In the data rows, 128 means zero.
Some points, one per row:
<127 124 084 144 137 129 101 128 169 190 121 180 144 123 137 115>
<118 162 040 144 115 130 073 255 158 078 092 142 091 157 101 106>
<124 147 013 113 112 113 053 255 151 099 093 044 058 039 091 077>
<138 143 170 255 111 138 151 023 177 140 120 129 110 064 155 150>
<126 127 110 141 129 132 125 115 183 181 126 170 158 155 134 119>
<132 128 129 135 128 132 140 099 182 162 125 154 163 175 130 121>
<116 112 124 081 125 140 157 046 000 096 144 141 126 098 123 119>
<125 120 162 090 127 134 160 081 057 113 139 139 153 203 114 134>
<127 132 030 108 121 121 080 255 183 120 083 057 054 107 102 086>
<114 158 042 139 112 124 058 255 158 076 096 140 090 157 102 101>
<132 123 165 092 129 130 169 078 066 118 138 138 161 213 108 135>
<143 157 255 000 104 115 139 191 000 013 215 108 189 163 146 209>
<139 137 255 026 104 125 135 164 002 038 183 130 172 148 137 225>
<131 122 155 083 131 131 159 084 033 115 147 143 152 167 111 126>
<128 124 082 106 123 154 142 255 131 127 101 143 110 137 128 111>
<114 126 096 003 163 077 114 099 255 069 137 000 084 200 080 129>
<141 122 053 255 139 126 126 164 179 164 116 175 129 010 182 111>
<131 128 126 135 125 132 138 101 183 168 123 156 161 175 131 123>
<128 130 031 111 117 120 078 255 179 123 089 058 057 101 098 091>
<139 143 170 255 109 139 159 024 175 138 119 128 113 065 157 154>
<113 121 069 056 118 128 114 216 234 096 111 018 096 134 081 113>
<144 127 083 255 134 136 088 051 079 153 108 198 100 066 145 099>
<139 124 077 217 137 121 133 156 188 167 126 189 153 097 152 098>
<128 127 161 090 128 131 165 073 056 121 141 135 151 200 100 124>
<118 133 127 250 128 131 115 144 087 191 120 194 095 067 163 145>
<131 131 137 133 124 131 149 090 185 159 129 145 161 183 125 122>
<130 123 080 147 140 131 104 128 162 188 123 183 145 119 135 110>
<141 142 168 255 111 139 155 022 176 141 119 125 110 060 161 152>
<129 125 170 090 123 130 173 074 076 116 139 126 153 214 106 133>
<130 125 064 255 138 132 095 119 176 159 120 186 125 021 179 103>
<122 136 010 108 118 112 041 255 159 090 077 037 049 025 089 070>
<119 137 125 249 126 131 113 142 093 188 118 196 088 062 160 144>
<119 137 128 247 129 134 115 142 094 186 123 192 093 066 163 145>
<126 103 128 090 129 133 157 052 000 104 150 149 128 103 133 125>
<135 132 255 083 113 138 109 142 053 134 158 131 139 115 134 186>
<130 133 166 090 121 135 167 078 068 112 141 132 153 205 106 129>
<123 122 164 093 130 134 169 085 063 113 144 138 151 210 105 138>
<138 127 075 223 140 122 132 157 187 172 123 187 153 088 151 099>
<144 145 255 000 099 122 097 214 000 000 234 110 191 167 137 231>
<125 122 080 107 136 147 119 165 054 142 104 168 109 116 132 125>
<115 122 070 056 123 126 116 224 240 105 110 012 102 127 073 114>
<123 111 139 081 130 143 143 107 003 100 132 156 130 126 127 139>
<126 131 011 109 124 112 031 255 154 083 085 031 050 022 084 072>
<138 142 255 072 115 141 094 180 036 130 178 128 159 100 149 197>
<148 158 255 000 090 133 112 178 000 019 213 124 177 163 124 214>
<131 139 009 115 118 116 037 255 159 082 076 038 043 031 093 079>
<138 139 191 255 111 138 175 066 175 123 128 086 130 108 162 155>
<125 129 080 144 138 134 103 128 159 184 127 188 142 115 142 105>
<131 130 170 109 127 135 172 092 107 124 136 142 164 200 121 137>
<141 162 255 005 092 134 116 200 000 024 188 118 180 151 150 222>
<127 117 160 088 119 130 165 080 044 111 145 136 149 185 114 132>
<132 128 159 089 126 127 160 080 042 112 149 144 147 189 116 134>
<127 130 167 108 128 129 178 090 125 119 135 134 166 204 117 137>
<118 129 096 021 152 082 126 102 255 070 137 000 093 176 083 121>
<130 118 163 090 124 131 153 079 056 111 136 135 163 188 109 138>
<128 130 082 143 136 129 107 128 164 185 129 188 143 125 141 108>
<123 142 209 145 109 162 120 000 152 150 112 128 093 072 135 156>
<113 126 093 000 166 074 116 103 255 068 142 000 083 205 075 127>
<114 112 128 093 123 146 153 047 000 103 149 154 139 091 130 117>
<113 107 139 079 128 140 157 109 008 107 152 166 132 122 121 141>
<138 127 052 255 141 128 121 169 180 168 112 174 126 010 182 109>
<123 134 197 119 113 149 153 000 097 169 118 151 100 079 118 149>
<124 116 090 105 137 142 125 172 056 144 095 173 109 120 126 126>
<116 135 052 146 114 132 111 255 138 104 112 129 101 160 113 110>
<128 127 084 147 138 132 106 135 166 189 121 186 149 124 137 109>
<128 143 013 112 115 111 054 255 153 085 083 039 047 044 094 071>
<126 129 033 111 118 120 081 255 176 117 088 066 057 114 095 101>
<124 115 255 082 118 133 114 137 061 130 160 128 142 098 138 185>
<129 128 108 139 131 133 122 113 183 177 126 166 153 160 133 121>
<137 137 255 069 112 142 101 191 048 134 173 133 171 098 135 205>
<125 126 101 138 129 131 115 120 178 182 125 174 151 146 136 115>
<118 125 255 080 127 136 110 157 048 127 161 133 156 105 145 191>
<124 125 154 089 129 131 159 078 045 100 136 138 151 191 109 132>
<117 133 195 114 123 146 153 000 095 174 115 152 099 068 119 153>
<128 126 115 139 132 135 134 114 181 172 124 166 155 164 129 119>
<119 123 157 090 131 126 155 082 043 117 147 139 150 186 111 135>
<116 131 016 114 119 118 044 255 165 099 088 035 042 034 092 079>
<127 121 173 097 122 130 172 074 083 118 141 135 158 219 109 130>
<131 130 135 133 125 134 148 096 187 157 125 152 162 182 126 122>
<116 128 093 006 163 078 118 103 255 063 140 000 091 189 079 122>
<122 115 083 105 134 138 130 175 051 134 105 174 106 116 138 107>
<128 126 081 150 135 133 107 130 161 191 119 181 144 120 138 112>
<146 127 083 255 131 140 086 058 080 160 104 191 099 066 146 095>
<132 125 063 255 142 128 092 123 175 165 122 188 121 017 179 104>
<134 124 062 255 142 127 093 121 174 166 117 189 119 024 182 106>
<125 131 035 109 121 123 080 255 169 125 094 061 061 115 102 096>
<120 103 127 085 129 118 154 063 000 088 133 140 138 099 126 133>
<114 127 095 000 158 070 117 100 255 065 142 000 086 194 084 124>
<138 143 169 255 109 138 158 024 176 135 118 126 113 061 157 152>
<139 140 169 255 109 140 152 023 176 141 121 129 110 060 160 154>
<119 141 207 146 104 163 116 000 150 153 109 122 104 074 137 158>
<123 130 172 106 125 132 167 091 116 117 140 137 160 202 117 139>
<130 127 099 140 132 136 114 125 175 182 128 175 151 142 139 112>
<133 126 061 255 141 124 092 124 171 166 121 194 119 021 181 104>
<126 117 157 089 125 132 159 076 046 109 139 146 154 191 120 126>
<119 120 103 106 138 144 140 144 055 136 103 171 115 125 127 114>
<120 138 225 185 116 147 147 000 140 156 127 103 108 147 149 179>
<128 128 122 137 129 133 133 108 181 169 122 157 158 167 131 120>
<114 128 196 120 116 154 155 000 093 170 117 158 101 071 119 145>
<135 123 156 087 130 124 152 064 027 100 137 151 153 176 121 128>
<120 121 071 053 120 125 118 223 233 106 112 018 100 133 077 117>
<132 128 163 128 122 134 167 070 173 126 133 134 163 198 120 126>
<139 126 055 255 137 127 127 159 176 163 116 175 129 012 176 109>
<129 123 169 092 124 130 165 079 062 115 134 146 165 213 116 136>
<138 139 190 255 113 139 174 066 177 122 128 085 132 109 166 152>
<125 122 086 108 131 151 125 174 049 139 096 170 116 118 124 111>
<118 100 129 088 129 135 156 074 000 097 149 155 144 100 127 131>
<121 139 209 148 105 161 116 000 146 152 108 121 100 074 138 159>
<123 128 079 144 139 133 106 131 165 187 120 187 144 113 141 113>
<127 125 155 090 129 128 157 077 049 110 149 143 156 189 114 132>
<129 133 029 110 119 120 078 255 179 121 095 063 058 112 100 091>
<123 127 255 091 117 131 107 152 059 140 162 123 147 101 135 187>
<121 122 086 104 128 137 129 153 052 138 107 168 104 131 129 109>
<122 114 145 087 129 135 164 081 030 098 140 143 150 165 113 123>
<140 142 168 255 112 140 159 025 174 137 120 127 112 065 157 152>
<132 124 063 255 140 127 095 120 178 163 119 192 119 021 177 105>
<122 126 073 053 119 123 115 221 232 105 114 018 101 128 081 112>
<133 129 082 145 134 130 103 130 166 187 121 184 147 118 140 115>
<118 099 118 072 137 133 162 121 027 105 135 151 132 102 128 124>
<133 127 065 255 138 128 099 120 177 163 114 191 122 020 181 105>
<131 132 036 111 123 122 084 255 172 122 090 063 061 110 100 094>
<134 127 062 255 139 129 093 125 172 166 119 189 120 028 180 107>
<130 128 127 137 129 132 139 105 182 167 124 158 159 169 127 122>
<133 127 160 130 123 134 167 063 191 143 127 127 166 203 115 124>
<137 124 053 255 138 126 120 163 179 167 113 174 127 008 180 112>
<112 117 000 155 112 110 116 162 255 164 111 002 112 238 083 089>
<139 123 056 253 137 127 128 153 177 161 119 174 126 014 176 109>
<132 130 129 135 128 133 141 104 188 168 124 152 160 174 130 117>
<120 128 093 011 149 076 116 105 255 069 137 000 090 186 081 125>
<123 128 146 087 128 131 161 079 021 106 144 132 151 173 110 129>
<125 128 165 096 129 132 170 077 071 120 136 135 163 211 115 136>
<133 125 167 094 126 122 166 071 072 111 140 136 154 209 106 132>
<125 129 173 115 121 135 174 092 152 125 135 142 165 196 115 135>
<114 138 224 185 118 145 148 000 140 157 126 100 104 147 151 172>
<133 127 062 255 140 127 093 124 174 167 113 188 120 024 180 104>
<119 126 090 023 146 087 118 105 255 070 137 000 092 172 079 119>
<139 126 086 255 134 135 085 053 084 153 105 186 102 071 149 097>
<118 138 223 186 118 143 153 000 139 156 127 104 106 147 154 173>
<126 125 172 108 128 128 174 097 127 121 141 132 163 197 118 137>
<133 131 124 136 126 134 136 107 184 168 124 160 159 165 130 119>
<123 121 173 097 122 132 170 075 081 110 144 136 151 225 107 132>
<139 143 167 255 108 139 155 025 175 138 117 128 113 065 159 149>
<120 135 128 252 128 136 110 146 092 190 117 193 093 062 169 145>
<134 129 157 087 134 131 165 077 044 103 146 145 153 188 112 129>
<126 129 103 139 133 134 116 119 180 180 121 170 154 147 134 115>
<138 127 056 255 140 123 124 157 176 165 116 171 126 013 179 109>
<139 123 050 255 139 120 121 165 178 166 116 172 128 012 178 111>
<127 127 167 094 133 127 167 077 055 117 138 133 147 201 111 137>
<119 122 151 082 127 128 158 069 029 095 142 134 144 161 114 122>
<132 128 121 136 128 133 139 110 182 166 124 162 159 167 131 117>
<117 130 097 000 164 072 112 103 255 062 149 000 076 202 083 127>
<129 122 166 091 125 131 166 078 061 122 144 138 152 204 110 132>
<116 128 071 056 119 126 123 218 232 101 113 015 099 135 082 113>
<126 127 171 112 121 130 177 095 145 127 136 139 169 194 121 139>
<117 120 151 085 129 127 158 084 029 113 133 143 158 168 112 129>
<134 133 158 130 120 135 163 062 193 138 131 128 168 199 119 131>
<134 130 168 094 120 126 165 084 077 104 136 139 157 224 113 134>
<112 106 133 092 131 140 156 063 000 095 151 132 141 088 124 128>
<116 126 089 027 147 091 127 104 253 072 130 000 093 170 086 114>
<127 139 255 028 097 125 155 153 023 060 188 134 180 144 142 193>
<118 129 090 028 152 087 122 105 255 074 135 000 098 172 088 123>
Here are 10 more points, each followed by its number:
<127 130 171 111 126 130 171 091 135 125 138 131 171 197 118 130> 0
<135 122 085 108 127 143 140 255 127 128 099 135 109 144 129 110> 1
<128 121 160 088 126 128 160 084 053 112 131 133 158 192 105 134> 2
<114 127 097 000 163 072 108 101 255 063 144 000 079 201 078 122> 3
<137 126 055 255 139 128 128 158 173 165 116 171 128 014 180 112> 4
<125 114 080 107 131 146 114 177 051 145 107 165 110 114 127 122> 5
<140 123 086 255 130 141 084 050 078 153 109 191 098 066 146 097> 6
<114 126 094 012 155 081 122 102 255 065 139 000 093 183 088 125> 7
<121 119 070 055 120 123 121 223 236 105 110 012 100 126 074 118> 8
<123 121 081 104 139 141 125 173 049 141 104 171 105 129 129 121> 9
Which three of these numbered points are nearest to each point below, ignoring the 3 directions in which the first points spread most? Their numbers follow each, nearest first.
<125 125 079 148 137 134 098 126 161 187 124 184 142 113 141 109> > 5 9 0
<125 126 082 144 134 134 103 126 164 190 124 183 144 121 139 111> > 5 0 9
<119 125 085 103 142 148 127 183 044 137 101 172 104 122 122 122> > 9 5 2
<129 124 081 110 121 150 136 255 129 127 096 146 109 138 128 113> > 1 0 9
<144 129 086 255 133 134 083 051 082 157 104 188 102 074 146 097> > 6 2 3
<122 123 086 103 141 137 123 165 047 139 106 175 104 125 128 113> > 9 5 2
<127 123 164 090 125 135 162 078 049 115 131 127 162 194 107 130> > 2 5 0
<113 125 095 000 165 070 109 103 255 061 148 000 077 206 085 119> > 3 7 4
<119 124 092 000 167 071 109 103 255 062 142 000 082 200 075 125> > 3 7 4
<134 122 085 104 139 146 128 177 049 133 092 171 108 128 125 118> > 9 5 2
<118 131 091 025 147 087 131 103 255 079 139 000 100 169 085 117> > 7 3 4
<120 108 096 104 135 146 127 143 059 133 100 168 115 118 118 122> > 5 9 2
<136 129 082 255 132 134 081 051 079 158 102 193 101 068 144 096> > 6 2 3
<117 126 093 027 149 085 130 105 255 077 132 000 094 167 084 119> > 7 3 4
<139 125 055 255 141 128 125 158 178 162 115 173 126 013 179 111> > 4 0 8
<129 122 164 091 126 137 162 076 052 113 142 139 159 203 103 128> > 2 5 9
<113 130 092 000 167 067 108 099 255 064 147 000 085 205 080 125> > 3 7 4
<126 115 096 105 132 142 131 150 056 140 102 163 116 119 133 121> > 5 9 2
<128 122 082 111 121 142 139 255 128 128 094 146 103 143 129 106> > 1 0 9
<124 122 071 055 125 122 121 223 234 104 109 016 102 131 075 112> > 8 4 0
<130 130 080 104 116 145 140 255 125 131 098 140 103 140 131 111> > 1 0 9
<126 126 081 146 134 138 107 128 163 188 122 185 144 115 141 109> > 5 0 9
<140 124 054 255 138 125 126 159 181 162 118 171 130 008 180 108> > 4 0 8
<136 125 159 090 125 118 162 080 051 106 137 144 158 191 109 136> > 2 5 0
<117 126 091 022 151 088 126 107 255 074 133 000 093 176 088 119> > 7 3 4
<139 125 054 255 139 126 124 163 177 164 114 171 129 011 179 111> > 4 0 8
<145 124 083 255 136 133 085 045 081 154 101 187 098 067 148 095> > 6 2 3
<122 118 157 094 120 120 165 081 040 109 139 133 157 182 117 134> > 2 5 9
<116 124 088 000 170 071 107 100 255 062 137 000 078 205 080 122> > 3 7 6
<133 126 083 108 118 137 137 255 128 127 099 138 103 144 125 111> > 1 0 9
<141 128 083 255 133 137 080 053 083 159 102 191 100 069 150 098> > 6 2 3
<115 125 092 025 146 086 126 104 255 073 132 000 088 170 085 116> > 7 3 4
<128 120 167 091 127 132 168 076 063 116 139 136 156 199 109 132> > 2 5 0
<140 127 082 255 131 138 081 053 079 162 111 191 099 064 145 099> > 6 2 3
<138 127 084 255 134 138 085 050 080 160 104 188 099 071 147 098> > 6 2 3
<123 120 067 054 117 125 118 222 236 105 109 014 100 129 083 116> > 8 4 0
<143 124 083 255 129 138 083 048 079 155 102 190 098 065 148 099> > 6 2 3
<123 122 079 108 121 142 146 255 125 124 100 149 106 137 130 108> > 1 0 9
<118 127 096 000 165 072 114 103 255 065 138 000 081 210 078 122> > 3 7 4
<111 127 090 000 168 068 112 101 255 057 147 000 075 203 078 126> > 3 7 4
<126 120 086 110 132 138 131 172 048 138 101 178 109 122 128 118> > 9 5 2
<133 131 159 131 122 136 165 064 191 143 128 125 168 202 119 124> > 0 2 1
<122 121 082 103 139 146 131 168 052 141 100 175 103 119 129 108> > 9 5 2
<127 121 081 146 134 135 099 130 164 191 122 186 142 116 136 109> > 5 9 0
<126 122 159 091 131 128 164 073 049 107 147 136 161 199 110 129> > 2 5 9
<121 148 053 147 110 123 117 255 158 107 098 137 104 149 116 111> > 1 0 2
<116 113 093 106 135 144 125 156 056 134 106 163 124 117 133 115> > 5 9 2
<142 123 087 255 137 135 083 050 080 156 103 186 100 068 148 101> > 6 2 3
<137 121 052 255 137 127 125 157 175 163 117 174 127 008 181 110> > 4 7 8
<116 124 093 017 151 080 120 106 255 072 136 000 094 180 081 124> > 7 3 4
<124 127 164 093 120 129 169 086 049 109 140 134 154 195 109 134> > 2 0 5
<138 123 056 254 140 128 124 156 177 164 116 171 128 016 177 111> > 4 0 8
<128 124 087 104 131 144 113 174 051 131 102 172 098 123 130 121> > 9 5 2
<129 115 159 089 119 129 160 085 038 113 135 137 151 189 103 129> > 2 5 9
<126 123 165 088 127 128 161 078 064 110 144 132 158 209 108 133> > 2 0 5
<127 121 076 148 133 129 099 129 163 189 125 189 145 113 141 107> > 5 0 9
<126 130 172 109 126 127 172 092 136 125 137 135 166 194 120 133> > 0 1 2
<115 133 089 000 163 068 112 103 255 061 144 000 082 208 074 123> > 3 7 4
<119 123 091 025 144 084 128 111 255 077 132 000 094 171 085 118> > 7 3 4
<143 125 082 255 131 135 088 053 082 162 105 189 101 061 149 101> > 6 2 3
<127 129 167 090 125 132 165 077 061 112 140 140 160 208 105 137> > 2 0 5
<141 126 084 255 131 139 087 050 079 161 105 191 095 069 152 101> > 6 2 3
<121 115 163 091 126 126 163 082 056 111 140 136 161 201 115 134> > 2 5 0
<132 128 079 104 132 144 122 172 052 140 102 177 110 117 128 117> > 9 5 2
<137 123 054 255 139 126 124 160 178 159 119 173 129 010 181 110> > 4 0 7
<120 125 087 105 145 146 134 164 061 137 104 182 112 114 133 118> > 9 5 2
<120 116 070 053 123 124 111 221 238 105 113 013 100 128 078 114> > 8 4 0
<118 122 072 052 124 124 108 217 237 105 111 012 096 127 080 112> > 8 4 0
<132 130 159 127 123 136 167 065 191 140 129 124 168 200 121 126> > 0 1 2
<118 124 091 000 166 068 116 104 255 063 145 000 080 198 080 122> > 3 7 4
<116 126 092 022 153 084 121 110 255 073 134 000 090 176 087 123> > 7 3 4
<126 119 083 106 144 140 123 160 051 144 103 176 108 116 130 118> > 9 5 2
<118 126 091 025 152 089 126 107 255 077 133 000 094 173 080 127> > 7 3 4
<132 108 108 075 136 144 170 127 023 116 128 156 128 098 128 126> > 5 9 2
<115 129 094 000 163 070 114 097 255 062 145 000 084 204 077 124> > 3 7 4
<135 126 085 255 133 132 079 049 079 156 104 189 101 062 151 102> > 6 2 3
<124 120 081 106 135 141 121 165 049 134 105 165 101 121 136 117> > 9 5 2
<121 123 088 104 141 149 126 169 050 139 102 171 109 119 129 117> > 9 5 2
<130 127 163 128 122 134 168 063 186 136 132 126 168 203 120 127> > 0 2 1
<119 124 093 024 144 085 127 109 255 072 134 000 094 173 080 116> > 7 3 4
<136 126 053 255 142 128 123 164 177 164 115 174 131 009 179 110> > 4 0 8
<131 128 165 125 122 135 165 082 160 123 137 131 158 196 119 127> > 0 2 1
<124 128 093 030 152 088 125 106 255 072 134 000 103 171 086 121> > 7 3 4
<118 125 098 000 164 075 111 092 255 064 142 000 084 202 081 126> > 3 7 4
<145 120 084 255 135 141 089 050 081 156 108 188 103 071 148 099> > 6 2 3
<113 105 128 069 126 139 148 108 000 099 139 178 127 124 132 134> > 5 9 2
<136 125 054 255 140 125 125 162 176 162 115 176 126 011 182 107> > 4 0 7
<119 127 092 030 158 089 123 105 255 073 132 000 097 166 083 119> > 7 3 4
<130 120 163 089 123 134 162 083 052 112 136 143 153 190 108 129> > 2 5 9
<137 121 168 089 133 130 167 081 061 117 140 135 162 204 106 128> > 2 0 5
<146 130 083 255 132 137 085 051 082 154 101 189 094 069 149 102> > 6 2 3
<127 134 086 106 136 146 129 179 054 136 110 173 105 124 118 111> > 9 5 2
<113 123 093 000 163 070 111 093 255 064 145 000 083 200 082 126> > 3 7 4
<119 124 095 000 166 075 112 091 255 065 141 000 085 197 079 122> > 3 7 4
<117 127 093 000 162 077 112 095 255 067 135 000 083 197 083 121> > 3 7 4
<140 124 055 255 138 122 124 157 177 162 114 174 129 009 177 112> > 4 0 8
<124 130 162 090 130 118 164 076 064 113 137 137 155 200 114 129> > 2 5 9
<127 133 170 111 123 135 173 090 128 120 141 136 164 203 119 133> > 0 2 1
<117 124 069 054 125 123 122 227 236 109 108 024 099 127 079 109> > 8 4 0
<130 136 159 091 125 134 154 077 041 112 142 142 158 190 112 131> > 2 5 9
<134 122 165 092 125 132 161 086 052 114 135 142 155 206 109 135> > 2 5 9
<130 130 255 079 112 145 113 142 051 139 167 128 150 108 130 188> > 8 4 7
<142 123 055 255 138 127 125 156 176 165 115 173 127 007 179 110> > 4 8 0
<114 134 093 000 161 071 118 103 255 059 142 000 085 205 085 125> > 3 7 4
<129 123 157 090 124 131 166 078 042 104 143 139 148 179 112 127> > 2 5 9
<131 125 084 105 140 143 123 186 045 137 108 171 102 112 126 118> > 9 5 2
<115 118 096 107 138 149 134 144 052 139 101 170 112 124 133 117> > 9 5 2
<135 123 084 255 129 132 089 046 081 157 108 192 097 069 149 098> > 6 2 3
<138 126 056 255 138 126 123 155 174 164 116 173 128 008 176 111> > 4 8 7
<135 123 052 255 137 121 122 170 176 165 116 172 128 007 183 111> > 4 0 8
<129 131 164 086 127 140 170 076 055 111 141 135 160 198 111 133> > 2 5 0
<138 124 083 255 126 135 082 046 083 156 101 190 105 066 145 100> > 6 2 3
<127 137 255 086 114 149 121 144 059 126 165 127 155 109 135 183> > 8 4 7
<118 131 092 024 157 089 120 102 255 075 135 000 091 166 084 123> > 7 3 4
<140 124 082 255 135 133 085 055 079 155 101 193 104 061 152 098> > 6 2 3
<120 142 071 098 132 147 135 217 062 157 095 191 118 102 121 121> > 9 5 1
<131 131 163 125 122 134 168 080 162 124 132 131 159 200 120 128> > 0 2 1
<140 122 057 254 139 125 126 156 179 159 119 174 126 012 178 110> > 4 0 7
<128 128 171 107 124 132 170 095 125 120 140 137 162 201 120 136> > 0 1 2
<116 121 156 091 122 129 164 076 045 113 139 142 156 186 105 138> > 2 5 9
<143 122 083 255 131 136 090 053 083 158 105 195 100 072 148 106> > 6 2 3
<143 126 084 255 133 135 086 048 083 153 101 187 102 067 147 101> > 6 2 3
<117 128 089 023 153 088 125 108 255 076 140 000 093 176 085 121> > 7 3 4
<119 129 092 025 148 086 121 107 255 070 134 000 096 174 083 118> > 7 3 4
<133 134 157 131 118 133 168 063 190 142 130 126 170 200 121 130> > 0 2 1
<118 126 095 000 166 078 117 098 255 063 137 000 082 195 081 126> > 3 7 4
<122 125 093 023 148 083 123 104 255 072 137 000 091 178 085 121> > 7 3 4
<140 124 050 255 137 125 122 166 177 167 115 173 127 009 180 111> > 4 0 8
<115 125 255 088 111 146 116 150 056 146 165 127 147 102 141 191> > 8 4 7
<123 119 084 101 127 147 124 160 052 141 107 168 110 120 129 119> > 5 9 2
<122 112 078 104 137 147 125 180 055 141 105 176 105 119 124 118> > 9 5 2
<111 127 094 000 163 072 115 098 255 063 144 000 085 196 083 124> > 3 7 4
<126 123 085 146 130 130 108 127 163 188 125 188 145 123 139 111> > 5 0 9
<127 121 083 106 138 141 120 179 049 142 102 167 105 118 125 115> > 9 5 2
<124 124 166 089 128 137 156 082 064 116 135 135 161 203 106 130> > 2 5 0
<123 098 130 075 131 139 141 102 007 103 135 168 136 134 122 131> > 5 2 9
<119 118 255 083 116 144 118 133 057 134 156 122 147 109 145 182> > 8 7 4
<131 133 158 128 120 134 168 064 189 140 130 126 164 204 116 126> > 0 2 1
<139 124 051 255 144 127 124 165 176 165 114 175 128 011 181 115> > 4 0 8
<133 131 168 106 121 131 173 096 122 121 139 133 167 201 117 138> > 0 2 1
<137 126 052 255 140 126 121 166 175 164 114 174 129 010 179 111> > 4 0 8
<152 134 121 255 109 148 097 000 145 139 108 141 098 038 147 111> > 6 7 3
<116 128 093 002 160 073 116 102 255 064 140 000 086 194 081 126> > 3 7 4
<136 122 051 255 138 123 123 165 177 161 113 171 130 010 180 107> > 4 0 8
<133 129 158 130 122 135 167 060 188 141 134 128 168 198 118 127> > 0 2 1
<153 135 120 255 117 148 093 000 145 142 108 147 099 037 145 114> > 6 7 3
<151 141 120 255 117 149 094 000 146 140 108 148 097 035 150 114> > 6 7 3
<119 130 091 027 153 085 125 106 255 078 130 000 095 172 082 118> > 7 3 4
<122 126 255 090 114 140 112 142 060 135 164 128 150 113 137 177> > 8 4 7
<126 133 255 083 114 148 103 146 057 143 160 127 148 106 141 177> > 8 7 4
<124 128 255 075 108 147 093 173 053 138 166 129 168 103 138 195> > 8 4 0
<125 118 089 103 130 142 133 156 051 137 107 169 123 120 114 116> > 5 9 2
<137 122 056 255 137 126 124 159 176 163 116 176 130 010 177 113> > 4 0 8
<130 122 082 145 134 131 106 126 165 182 120 183 144 128 140 111> > 5 0 9
<121 124 092 012 153 085 122 103 255 069 138 000 091 188 088 121> > 7 3 4
<113 108 132 078 129 140 150 108 002 098 141 168 119 133 122 139> > 5 9 2
<139 125 053 255 140 125 125 165 177 166 115 172 129 010 177 107> > 4 0 8
<130 121 170 090 124 133 168 080 067 108 136 133 156 209 105 134> > 2 0 5
<131 125 069 099 128 143 145 205 059 149 102 178 119 107 127 118> > 9 5 2
<118 125 090 021 153 078 119 108 255 072 135 000 089 173 084 122> > 7 3 4
<139 122 055 255 135 130 125 160 176 162 116 168 129 013 177 108> > 4 8 0
<140 123 055 255 138 129 125 155 178 161 116 174 127 015 179 113> > 4 0 8
<140 126 053 255 139 128 121 159 175 164 116 173 125 010 178 108> > 4 0 8
<125 122 068 096 129 143 133 217 057 155 097 185 114 113 128 110> > 9 5 1
<141 123 054 255 141 125 122 161 177 167 116 173 128 012 181 109> > 4 0 8
<139 125 051 255 137 125 121 163 178 165 117 176 126 009 179 108> > 4 0 8
<138 124 054 255 138 121 125 160 178 163 116 174 127 012 176 111> > 4 0 8
<140 123 054 255 140 126 124 162 177 164 118 176 128 012 182 109> > 4 0 8
<119 121 100 105 135 145 145 133 054 132 102 168 113 124 127 122> > 9 5 2
<133 136 255 070 115 143 105 194 042 135 177 124 161 092 137 199> > 8 4 7
<138 127 057 254 134 127 124 156 175 161 115 171 128 011 176 112> > 4 8 0
<126 131 255 087 112 148 116 124 058 132 163 130 157 108 137 175> > 8 4 7
<121 125 079 144 137 136 096 130 165 187 126 191 148 117 137 107> > 5 0 9
<136 125 058 255 136 127 125 156 178 161 116 175 127 014 177 108> > 4 0 8
<127 136 255 087 114 146 099 154 054 132 168 122 150 109 132 194> > 8 4 7
<133 127 254 087 112 142 115 135 057 126 155 131 148 105 138 183> > 8 7 4
